Each path below is one point turned by a fixed rotation once a step. After each direction that follows a path, write how fast that rotation turns it, in degrees per step (0 if it stays still).
Each turn is a multiple of 5 degrees from 10 to 175, or 0.
Each row of a path follows its step; steps can be skipped.
Rotation 1:
step 4: [ 0.02  0.87  1.55  2.78  0.53  1.51  0.40 -1.47  1.63  0.64  0.41  0.45
 -0.77  0.02  0.48 -0.06  1.44  0.95  0.73  2.12  1.26  0.21 -0.60 -0.40
 -0.11  1.59 -0.40 -0.68 -0.03  0.07 -0.15 -0.68 -0.97  0.96  0.74 -0.01
  1.96  0.80 -0.18]
step 7: [-1.46  1.25 -0.68  0.32  1.05  1.37 -1.12 -0.01 -1.07  0.78 -0.66 -1.27
  0.91  0.98  0.43 -0.13 -0.17  0.03 -1.10  0.90  0.96 -0.92 -0.85  0.22
 -1.59 -0.11 -0.73  0.08 -2.28  0.92 -1.39  0.89 -0.93 -1.36  2.00  0.29
  0.35  0.72 -0.88]
step 8: [-1.63  1.72  0.06 -0.59 -0.12  1.53  1.02 -0.09  0.66 -0.26  1.06 -3.06
  0.03 -0.51 -0.56 -1.13 -0.84  0.63  0.21 -0.50  1.08 -0.51  2.35  1.05
 -1.66  1.22  0.69 -0.09 -0.04  0.63  0.39 -1.36  0.05  0.18  0.88 -0.72
 -0.31  0.27  0.27]
step 11: [-0.17  2.35 -0.04  0.99  0.72  0.88 -0.92  0.75 -2.09  0.31 -1.37 -0.46
  0.03 -1.06  0.79  0.35  1.52  1.56 -0.33 -1.92  0.24  0.15  2.64 -0.54
  0.30  0.05  0.14 -0.62 -0.07 -0.26  0.79  1.13  0.10  0.28 -1.42  0.59
  0.12  1.58  0.33]
step 15: [ 0.50 -0.26  0.27 -1.06 -0.72 -1.01 -0.78  0.33  2.81  1.14 -0.98 -0.13
  0.46 -1.06  2.20 -1.19 -0.63  1.10  2.09 -1.28 -0.82 -0.43  0.74 -0.24
  0.71  1.67 -1.35  0.16  0.56 -0.84  0.00  0.35 -1.39  0.35 -1.36  0.72
 -0.42  0.08 -0.38]
step 17: [ 0.63 -0.30  1.58 -0.83  0.19  0.73 -0.41  0.78  1.44 -1.18  0.20  0.37
 -0.99  1.24 -0.65  0.63  0.36  0.89 -0.81  0.96  2.41 -1.37  0.26 -2.08
 -0.57  0.38 -1.09  1.86 -1.45 -0.63  1.23  1.24 -0.65  0.67  0.42  0.29
  0.12  1.43 -0.45]
step 21: [ 0.05  1.42 -1.13  2.20  1.22  2.11  1.22  0.38  0.51 -0.14  0.86  0.47
  0.18  0.20  1.27 -0.69 -0.92  0.26 -0.46  0.28  0.24 -1.21  1.80 -0.09
  0.82  1.25  0.62  0.92  0.52 -1.71 -0.11  0.43  0.29 -1.85  1.11 -0.30
  0.15  0.26 -1.69]
step 22: [-2.19  0.62  1.33  0.90  0.36  1.19  0.69 -0.03  0.53 -0.60  0.63 -1.98
  0.30 -0.83  1.62  0.08  0.04 -0.71  0.93  0.76  1.35 -1.49 -0.95 -0.72
 -0.06 -1.60 -0.15 -0.14  0.75  0.38  0.25  1.39 -1.33  0.29  0.28 -1.43
  1.61  0.76 -1.48]
step 24: [-0.76  0.74 -0.42 -0.23  0.95  1.98 -2.30 -0.33  0.44  1.25 -0.37 -0.66
  0.02  0.52  1.15  0.86  0.21  1.70  1.00  0.85  0.22  1.39  1.83 -1.18
  0.48 -0.49 -0.09 -1.30 -1.25  1.05  0.58 -1.07  1.68 -0.35  0.92 -1.20
 -0.61 -0.63 -0.73]
step 25: [-1.15  2.72 -0.29  0.42  0.59  0.76 -1.08  2.30 -0.33  1.02  0.01  0.04
  0.56 -0.93  0.91 -0.57 -0.77 -0.53  1.80 -1.49 -0.71  0.36  0.26  0.91
 -0.77 -0.59 -1.20 -0.34 -0.18  1.66 -0.77 -0.20 -1.36  0.25  1.78  0.87
 -0.30 -1.04  0.00]
[ 0.20 -0.12  0.46 -0.63 -0.12  0.14 -0.48 -0.65 -0.47  0.20  0.13 -0.69
  0.01  0.20 -0.32  0.08  0.13 -0.57 -0.02  0.30  0.67 -0.48  0.09  0.28
 -0.43 -0.24  0.59  0.16 -0.15 -0.12  0.11  0.59  0.05 -0.21  0.15 -0.43
 -0.47  0.11  0.13]  70
[ 0.58  0.45  0.38 -0.07 -0.61 -0.25 -0.31 -0.08  0.24  0.21  0.18  0.23
  0.13  0.44  0.19 -0.05 -0.29 -0.14  0.17 -0.12 -0.58  0.19  0.24 -0.56
 -0.13 -0.34 -0.14 -0.05  0.02 -0.13 -0.27  0.58  0.35  0.75 -0.29  0.44
 -0.29  0.21  0.87]  25
[-0.14  0.35  0.13 -0.68  0.48  0.50 -0.32  0.23 -0.22  0.39  0.45  0.98
  0.15 -0.40 -0.30  0.20  0.84 -0.12 -0.38  0.23  0.01  0.21 -0.20 -0.20
 -0.25  0.12  0.05 -0.29  0.40  0.27  0.29  0.00 -0.10  0.25  0.08  0.48
 -0.35 -0.24 -0.01]  55
[-0.25  0.00 -0.14 -0.30 -0.63  0.28  0.59  0.36  0.00  0.40  0.13  0.05
 -0.13 -0.18  0.25  0.07 -0.13 -0.45  0.11  0.81  0.34 -0.09  0.19  0.03
  0.78  0.37 -0.15 -0.32  0.49 -0.31 -0.07  0.08 -0.38 -0.52 -0.33  0.04
  0.04  0.63  0.62]  60
[-0.04 -0.64 -0.05 -0.40  0.70  0.22 -0.04 -0.34  0.19  0.23 -0.34  0.26
  0.11  0.32  0.44  0.41 -0.74 -0.07 -0.18 -0.10 -0.52 -0.16  0.83 -0.19
  0.14  0.37  0.51  0.43  0.33  0.04  0.67 -0.25  0.07 -0.06 -0.24  0.09
 -0.25  0.04  0.05]  120
[-0.58  0.12 -0.13 -0.39 -0.40 -0.79  0.25 -0.93  0.24 -0.13  0.16 -0.06
  0.02 -0.18  0.34  0.24  0.74 -0.22 -0.36 -0.24 -0.22  0.05  0.38  0.01
 -0.21  0.14 -0.15  0.06  0.31  0.02 -0.38 -0.62 -0.22  0.49  0.01 -0.52
 -0.10  0.38 -0.08]  100
[ 0.48  0.23 -0.25 -0.58 -0.02 -0.16 -0.53 -0.06 -0.28  0.12 -0.54 -0.13
  0.77 -0.14  0.17  0.16  0.53  0.18  0.24 -0.04 -0.72  0.14  0.02  0.03
  0.51  0.27 -0.44 -0.26 -0.55 -0.20  0.12  0.12 -0.08 -0.69 -0.27 -0.57
  0.09 -0.37  0.11]  80
